Each path is a new rotation, seen through one point. The rows after it are directions, each followed by how far the rotation turns it, in degrees each step (0 if it stays put).
Each turn is a multiple of 5 degrees from 10 to 175, or 0.

[-14,  13,  35, -13, -16,  -1,   7, -15,  74,  -1, -17,   0,  20,  -8,  22,
   3,  43,   6,  62,  -4]
[-13,  -7,  24,   8,  26,   7,   5,  23,  74, -38,  45,  27, -14,  29,   4,
  -5, -12, -15,  25,  31]
[ -5,  -9,  -8,   0,  -1, -27,  77,  35,  15, -14,  29,  -1,  14, -28,  20,
   4,  14, -19,  51,  32]
[-31,  26,  12, -17, -38,  22,  34,   9,  26, -32,  -5,  23, -32,  -7,  66,
  19,  -9,  23,  29,  14]
[-41, -11,  23,  -9,  -4,  -4,   9, -19,  65, -33, -30,  34,  23, -34, -11,
  14,  20,  -1,  31,  33]
[ 31, -28,  40,  45, -27,   1,  21,   8,  52, -28,  34,  28,   0,  13,  10,
  -8,  -9,   5,  36,  34]
[ -2,  20,  40, -43, -24, -16,  42,  28,  35, -22,  42, -28,  12, -29,  14,
   0,   9, -14,  41,   9]
[-30,   8,  19,  -6,  14,  29,  19,  10,  48,  -7, -12,  13, -32,  13,  61,
  12,  24, -19,  58,   7]
[-53, -14, -24,  -1,  -1,  -5,  46,   9,  70, -36,  10,  31,  15,   3, -13,
   1, -14,  -2,  17,  32]
[ 22,   0,  17,  26, -18, -41,  42,   5,  17, -27,  13,  26,  -4, -20,  39,
   7,   4,  35,  45,  49]
[-13,  20,  46, -31, -42,  34,   8,  23,  33, -43,  21,  24,  11, -46,  24,
  20,  10,  -4,  18,  10]
[-20, -32,  52,   6,  -5,  15,  26, -19,  55,  -7, -26,   0, -15,   2,   8,
   2,  10, -37,  55,  28]
[ -6,  -3,  -7,   6, -24, -10,  36,  18,  84, -20,  40,   2,  20,  26,   8,
 -17,  -8,  14,  38,  -5]
[-10,  32,  25, -22,  30, -38,  30,  22,  24, -27,  31,   7, -17, -13,  35,
  12,  18,   6,  42,  50]
[-29, -11,  -6,   5, -14,  46,  33,  36,  26, -35,   1,  46,   0, -34,  44,
  22,  12, -23,  31,  10]
[-35, -17,  28,  -2, -43,  -8,  56, -30,  42, -25, -22,   9, -10,  -3,  -5,
   5, -20,   6,  26,  50]
[ 23,   2,  28,  11, -29, -22,  -3,   3,  73, -28,  11,  17,  25, -18,  28,
  -3,  18,  35,  48,  -2]
Speeds:
[-20,  -3,  -2, -11, -13,  17,   7, -12,   3,   8, -26, -10,  -8,   3,   7,
   2,  -2,  -7,   4, -13] -> 95
[-10,   6,  -7,   9,  -2,   5, -23,   9,  -7,  22,  -1, -12,   9,  -7,   0,
  -6, -19,   2,   6,  14] -> 0
